In the data rows, the value 128 means zero.
Here are some numbered points:
[139 143 129 112 135 117 171 134 135 135 126 143 133 132 139 125 141 129
 127 129 135 117 133 137 120 138 142 140 101 138 156 130 127 130 147 142
 146 119 130 135 131 118 123 131 120 138 118 154 117 147 144 128 134 141
 129] 0
[127 133 123 135 123 166 110 124  85  94 141 107 135 135 117 164 150 141
 129 135 131 169 118 114 146 119 126 134 123 123 111 150 142 141 116 117
 106 157 140 143 120 162 148 129 143 128 118 106 142 135 109 128 142 127
 146] 1
[136 147 117 116 157 119 144 111 143 136 159 154 140 144 139 135 149 135
 141 130 132 129 126 153 139 138 152 140  75 140 153 135 121 135 145 142
 144 126 125 127 128 129 123 129 140 138  85 148 138 158 147 107 131 150
 143] 2
[120 135 152 161 154 135 149  98 164 156 123 145 140 124 141 131 144 138
 134 118 101 150 120 166 148 151 127 134 142 109 138 122 133 135 132 133
 144 133 139 124 137 141 130 107 146 145 121 113 145 129 129 131 109 138
 134] 3
[ 97 140 139 101 133 133 135 104 139 131 129  47 129 146 136 134 131 129
 119 108 105 131 117 145 173 168  84 100 165 115 114 134 130  92 131 128
  79 128 162 147 146 153 117 128 138 115 127  97 140 106 112 119  95 144
 122] 4
[135 138 129 139 136 155 126 135 109 121 134 126 144 136 122 158 155 154
 137 138 137 178 123 130 137 128 132 145 125 132 124 144 138 143 127 124
 133 154 144 139 133 148 149 134 144 140 117 120 145 145 127 134 146 134
 159] 5
[126 123 130 111 117 136 118 143 114 128 139 147 121  96 108 109 132 124
 107 129 137 121 112  96  85  90 148 131  87 103 142 109 104 125 122 121
 164  97 112 117  79 119 141 113  91 139 121 133  76 137 123 144 139 115
 125] 6
[ 16  15  16  16  15 111  15  16  15  88  15  16  16  52  16  16  15  16
  16  16  16 133  16  15 123  16  16  16 174  85  16  16  16  16  16  16
  15  34  15  15  17 112  16  75 126  15  31  15  98  16  16  16  16  15
  16] 7
[129 141  94  16 138  21 165  74 144 172 142 141 122 130 169 104 135  85
 116 107 110  37 137 144 124 146 130 118  92 151 157 129 103 108 143 151
 137 102  98 132 128 117  38 139 111 116 110 156 114 141 174  72  70 148
  79] 8
[139 142 140 143 133 136 145 141 131 132 130 132 141 136 144 149 146 149
 140 144 145 137 145 138 133 141 131 147 138 135 137 148 150 152 140 141
 129 151 154 141 144 133 141 140 131 140 143 134 140 141 145 143 147 138
 135] 9
[125 168 125 107 192 120 133 104 162 154 161 140 170 141 149 140 172 139
 134 126 118 124 131 189 155 191 130 133 124 130 148 148 132 134 156 152
 130 131 149 155 144 140 123 133 141 146 117 133 141 151 155 105 115 180
 145] 10
[143 126 129 151 131 113 135 152 128 144 103 148 130 128 143 124 121 128
 138 135 136 118 153 131 112 133 121 136 136 143 134 133 131 132 131 135
 137 140 134 118 143 104 128 153 117 130 151 140 133 123 141 135 134 122
 114] 11
[138 141 149 116 137 135 118 148 150 126 153 131 129 141 128 142 121 128
 151 145 140 132 129 135 146 141 141 137 142 141 122 141 144 141 151 140
 114 131 134 167 148 158 139 129 148 137 151 135 139 138 143 145 138 138
 150] 12
[142 132 105 172 130 119 131 136 109 139 110 135 138 130 142 133 140 148
 132 127 129 132 144 127 117 119 129 136 121 136 136 132 130 129 116 128
 149 148 131 116 126 103 129 152 117 129 115 133 135 127 128 124 145 127
 120] 13
[142 135 130 135 134 132 118 142 136 118 143 124 135 145 135 146 133 138
 147 148 142 129 140 134 143 133 138 141 139 147 125 151 155 140 140 141
 115 149 132 163 146 144 139 139 149 134 140 137 144 139 133 135 143 139
 147] 14
[143 131 172 134 126 145 155 146 142 114 126 128 132 136 128 145 130 129
 136 144 141 137 133 135 134 139 131 144 144 132 132 138 152 138 148 136
 114 138 149 133 154 143 145 123 143 144 156 133 140 136 131 155 145 131
 143] 15
[ 95 120  92 117 139 124  31 115 117 160 126 106 116 127 120 131 110 125
 133  95  81 160 101 125 166 130  92  96 166 139  61 118 113  98  91 104
 123 137  97 133 130 154 105 140 157 100 108  76 153 100 109  99  94 125
 125] 16
[145 143 136 128 135 142 119 145 138 104 143 120 139 152 127 145 141 141
 147 151 146 131 132 132 140 145 141 143 133 144 127 149 161 138 146 141
 109 150 135 144 148 152 144 135 160 133 136 139 142 144 130 138 147 143
 157] 17
[129 140 113 128 141  80 163  56 174 141 148 130 145 158 175 122 129 125
 134 122 119  81 153 190 152 159 134 119 122 134 155 143 129 125 149 166
 110 117 139 124 136 106  98 129 129 123 112 152 138 134 155  73  88 156
 119] 18
[ 47  80  69  34  85  99  84  67  72 136  89  16  16 126 102  89  32  40
  90  16  16 133  76  90 146 117  16  16 172 134  16  89  68  16  21  48
  56 116  39 100 122 136  16 133 141  15  98  34 134  16  69  54  16  92
  56] 19
[129 143 119 160 133 148 113 127 113 128 142 120 154 137 135 169 149 165
 144 138 137 167 133 132 145 132 134 142 135 134 122 149 144 136 120 129
 133 161 142 131 131 142 146 137 143 138 119 120 147 144 122 130 147 136
 153] 20
[131 116 147 174 118 138 149 137 101 137  96 140 134 107 133 139 127 133
 124 128 133 152 142 124 114 111 110 133 144 115 127 131 125 142 121 117
 138 139 159 111 134 110 142 133 103 135 158 110 126 121 120 147 135 106
 116] 21
[135 118 158 135 119 137 130 147 117 130 100 136 116 117 128 137 118 111
 129 136 138 134 133 117 118 124 112 130 143 125 120 133 131 136 129 123
 118 136 140 127 142 134 135 132 121 127 183 117 128 115 130 152 127 107
 113] 22
[126 134 136 154 133 150 123 139 130 128 141 130 158 140 127 152 137 154
 140 142 144 151 136 138 130 138 136 143 145 127 128 144 148 132 133 133
 126 146 150 146 140 128 155 131 143 140 137 128 146 146 125 141 154 135
 164] 23
[125 141 112 113 163 117 121 114 134 153 138 165 143 121 131 130 151 128
 125 120 118 128 121 147 126 131 142 132 103 128 145 125 113 130 135 132
 159 119 120 125 121 122 122 126 126 138 102 131 123 147 140 108 129 144
 136] 24
[141 125  80 146 120  70 128 130 122 136  95 129 124 144 152 111 113 121
 133 126 127  78 166 127 111 126 126 119 123 155 134 134 130 127 120 139
 125 137 116 116 131  68 100 168 113 104 126 151 134 116 142 103 124 123
  90] 25
[127 152 126 125 155 129 132 132 141 150 137 127 146 150 139 151 142 151
 147 125 121 151 127 156 161 161 117 135 147 145 126 139 135 139 137 134
 133 146 142 141 156 141 127 143 156 141 118 126 159 140 137 123 129 154
 149] 26
[128 129 135 152 124 147 124 132 123 120 128 119 149 136 124 147 132 143
 132 138 138 147 136 131 134 136 127 136 157 129 119 143 143 137 128 127
 117 151 144 135 143 130 149 131 142 132 143 120 144 135 122 140 144 127
 150] 27
[120 142 125 132 160 125 131 107 140 166 129 152 135 126 135 137 147 135
 137 116 111 149 116 152 147 139 131 136 123 130 135 125 123 132 128 130
 157 133 120 143 132 140 122 124 144 140 105 121 141 141 137 119 126 140
 134] 28
[149 133 108 140 120  94 148 128 135 159 126 120 115 143 160 111 113 140
 144 126 135 108 152 123 116 134 133 126 118 141 141 129 124 118 121 141
 146 129 126 109 124 104 114 152 110 120 115 149 128 121 153 129 130 129
 100] 29
[125 116 151 136 115 149 118 144 117 113 124 124 131 122 116 144 120 126
 127 137 136 146 125 120 131 128 119 129 157 126 109 133 139 139 127 118
 111 139 136 125 142 140 143 125 137 127 161 112 132 124 109 146 132 116
 135] 30
[125 136 123 151 117 136 142 122 121 149 157 109 138 138 142 135 124 167
 147 127 139 158 139 122 133 117 136 133 127 126 129 135 125 128 117 131
 148 136 144 121 119 130 140 134 121 132 108 125 137 137 133 142 142 128
 133] 31
[153 140 130 141 138 125 131 146 134 123 123 142 142 137 139 142 144 140
 139 150 147 123 141 136 124 136 139 150 125 145 139 144 148 138 140 141
 131 151 133 134 143 130 136 143 137 143 137 145 137 140 140 134 139 139
 135] 32
New points follow, each followed by the numbers of its three nearest points above, nearest first.
[143 138 106 130 146 124 111 142 123 132 128 138 134 142 132 141 142 148
 143 133 137 131 133 130 128 128 141 137 106 147 135 135 131 132 127 133
 147 142 127 140 128 122 133 152 130 136 106 142 140 137 135 123 144 138
 136] 32 13 14
[121 137 112 122 165 121 117 116 137 179 142 141 140 135 134 139 137 135
 144 114 105 155 120 150 155 146 124 131 138 146 122 130 121 131 128 127
 147 140 114 138 140 142 118 137 161 136 108 121 156 143 144 112 130 145
 145] 28 26 24
[127 158 121 116 176 109 156  91 170 142 150 149 157 148 158 138 162 130
 134 126 123 112 137 198 145 171 139 134 110 132 165 144 129 138 159 161
 128 124 142 149 139 124 115 126 138 138 108 145 139 152 155  93 122 173
 136] 10 2 18
[141 142 147 115 131 145 134 143 142 102 157 119 133 154 127 148 138 136
 142 150 144 131 128 132 147 149 143 143 131 140 130 147 155 130 151 141
 105 141 137 142 147 160 143 127 158 139 137 140 140 145 136 143 149 144
 156] 17 12 14
[116 105 138 140 113 146 115 128 123 110 138 149 115  82 101 108 126 125
 102 125 124 126 103 103 100  80 156 126  86  78 139  94 105 128 116 113
 164  87 111 108  61 120 146  76  99 132 110 124  76 124 115 140 131 108
 126] 6 24 21
[126 105 128 131 102  98 193  88 138 101 113 152 104 113 129  46 116  89
  92 119 123  24 130 125  80 104 162 117  36 100 182  98  98 117 131 135
 134  48 109  41  77  55 106  79  68 116 100 159  59 117 133 108  95 113
  75] 6 29 0
[ 88  97  46  83 115  85 107 101  92 136  98  75  97 144 117 108  76  83
 116  47  49 137 109 122 147 129  27  61 160 171  57 109  94  72  86  93
  91 131  61 113 140 119  22 149 157  46  92 103 149  91 109  36  73 117
 111] 16 19 4
[130 124 125 159 128 136 122 138 105 143 127 140 145 119 132 140 132 147
 131 132 137 155 139 124 122 115 128 135 132 124 127 133 124 157 118 123
 152 140 145 120 125 115 146 138 113 136 130 119 133 133 129 137 144 119
 132] 13 21 31
[102  69 168 138  67 158 137 120 114  67 112 146  62  16  52  56 118  94
  16 114 117 112  64  69  38  16 148 113  69  16 143  16  69 103 105  85
 163  17  92  69  17 112 141  16  45 127 114 113  17  99  95 150 111  60
  95] 6 21 22
[141 132 143 144 128 123 147 143 133 144 113 150 133 126 144 134 122 130
 139 139 141 128 148 134 116 134 129 139 136 137 137 135 131 144 139 136
 140 133 140 135 142 116 135 136 120 137 152 140 132 133 138 144 141 124
 126] 11 32 9
[107 120 106 129 118 173  53 127  72  68 139 100 127 131  72 140 133 135
 122 126 124 176  87  97 142  95 131 121 110 123  95 126 125 120  95  96
 118 139 111 124 100 150 145 118 151 111  78 102 134 127  87 118 138 118
 159] 1 5 30
[126 147 120  72 145 122 138 108 115 169 145 148 128 111 136 125 159 123
 117 110 120 136 114 130 122 130 124 130  95 124 141 129 103 133 127 122
 160 119 121 138 116 140 115 129 115 135 111 122 115 149 142 118 117 137
 118] 24 28 0
[124 149 119 133 155 123 125 100 164 137 151 117 156 165 149 150 136 144
 147 132 119 128 138 172 170 159 133 127 143 134 131 150 147 124 140 150
 109 138 145 136 144 136 126 132 157 130 116 131 158 136 142 109 119 161
 145] 26 10 14
[ 56  31 166 126  15 176 125 120  94  27 116 122  65  16  16  16  93  79
  16 103 114 111  51  15  16  16 136  87  92  16 129  16  44  84  89  48
 139  17 101  29  17  96 147  16  16 113 120  95  17  77  24 153 118  15
  99] 6 21 22
[122 145 144 113 143 149 122 146 131 136 135 131 133 119 123 135 149 146
 124 129 130 145 109 127 125 140 128 135 125 116 133 122 120 128 133 123
 154 126 140 138 127 148 144 123 126 149 123 122 120 135 128 148 141 138
 141] 5 28 23
[105  86 140 119  84 158  82 142  92 106 125 130  74  16  53  72 115 110
  45 113 127 122  68  15  47  18 141 107  90  23 124  46  65 111  86  78
 163  45  92  97  17 122 145  67  43 125 119 103  17  97  86 154 122  71
 105] 6 21 22
[123 119 136 160 111 154 114 136 107 111 119 112 137 125 115 142 125 138
 124 133 125 153 131 120 127 121 120 127 159 120 110 134 138 135 115 111
 115 146 143 124 134 128 149 126 134 125 143 107 139 123  99 141 144 114
 140] 30 27 1
[109 105 150 137 105 160 123 143 112 105 120 132 110  70  81  95 126 124
  85 118 123 135  88  87  92  90 131 121 107  68 131  73  94 112 110  97
 160  91 118 114  77 122 147  78  95 132 116 113  75 110  95 154 126  97
 122] 6 21 30
[152 142 131 165 132 135 131 140 122 130 121 135 142 135 145 153 151 149
 141 142 146 138 143 130 132 129 135 149 130 133 134 148 150 152 128 134
 133 163 142 135 137 136 141 145 131 139 137 131 144 136 140 141 143 133
 130] 9 32 27
[139 146 109 130 134 120 124 130 140 129 142 129 152 166 139 129 136 143
 146 140 141 115 146 139 134 149 146 138 126 147 138 150 144 136 137 148
 120 144 129 135 139 118 131 147 144 130 123 154 141 149 138 121 146 147
 145] 32 14 17
[133 144 121 128 153 131 104 128 134 148 166 143 140 129 142 141 143 146
 147 135 131 145 126 138 142 134 144 137 119 133 130 140 131 138 134 135
 145 132 131 152 125 151 135 132 136 144 115 128 135 144 141 126 130 145
 143] 28 14 24
[111 111 163 134  95 168 136 143 111  98 119 126 117  81  86 100 125 127
  78 119 128 137  99  93  94  97 132 124 118  71 132  87 107 114 117 100
 147  93 129  96  97 121 152  78  94 133 126 113  72 115  93 162 138 102
 126] 6 21 30
[133 134 157 110 128 155 129 144 140  88 148 114 134 150 114 150 125 125
 141 149 145 136 123 128 150 146 139 136 139 135 122 143 150 141 154 134
  84 134 140 141 148 161 148 118 161 131 145 132 139 140 122 145 141 137
 171] 17 12 15
[125 170 129 110 171 132 125 121 168 137 149 108 144 167 142 154 154 157
 149 129 121 129 122 163 174 166 131 128 131 132 133 143 141 129 144 147
 120 136 154 175 145 157 130 137 152 136 107 130 159 134 139 119 130 177
 146] 26 10 12
[116 105 167 150  99 157 151 141 120  87 126 139 114  78  95  92 122 125
  86 129 136 125 112 103  74  86 147 129 100  64 149  82 108 119 124 110
 153  78 130  97  82 103 154  63  77 139 123 128  67 118 117 158 138  98
 124] 6 21 22
[135 115 135 151 110 117 138 134 131 123 109 127 128 133 134 126 106 120
 130 135 136 109 157 128 118 126 123 126 155 138 127 136 141 132 132 133
 111 136 135 122 148  99 128 137 123 119 164 136 133 121 129 134 127 117
 116] 11 22 30
[136 131 120 138 126 106 141 131 131 135 118 129 137 143 151 132 127 131
 138 136 137 106 164 137 125 141 127 133 137 148 136 144 141 139 134 143
 122 143 134 128 146 105 121 154 125 123 143 146 136 129 143 124 130 131
 118] 11 32 29
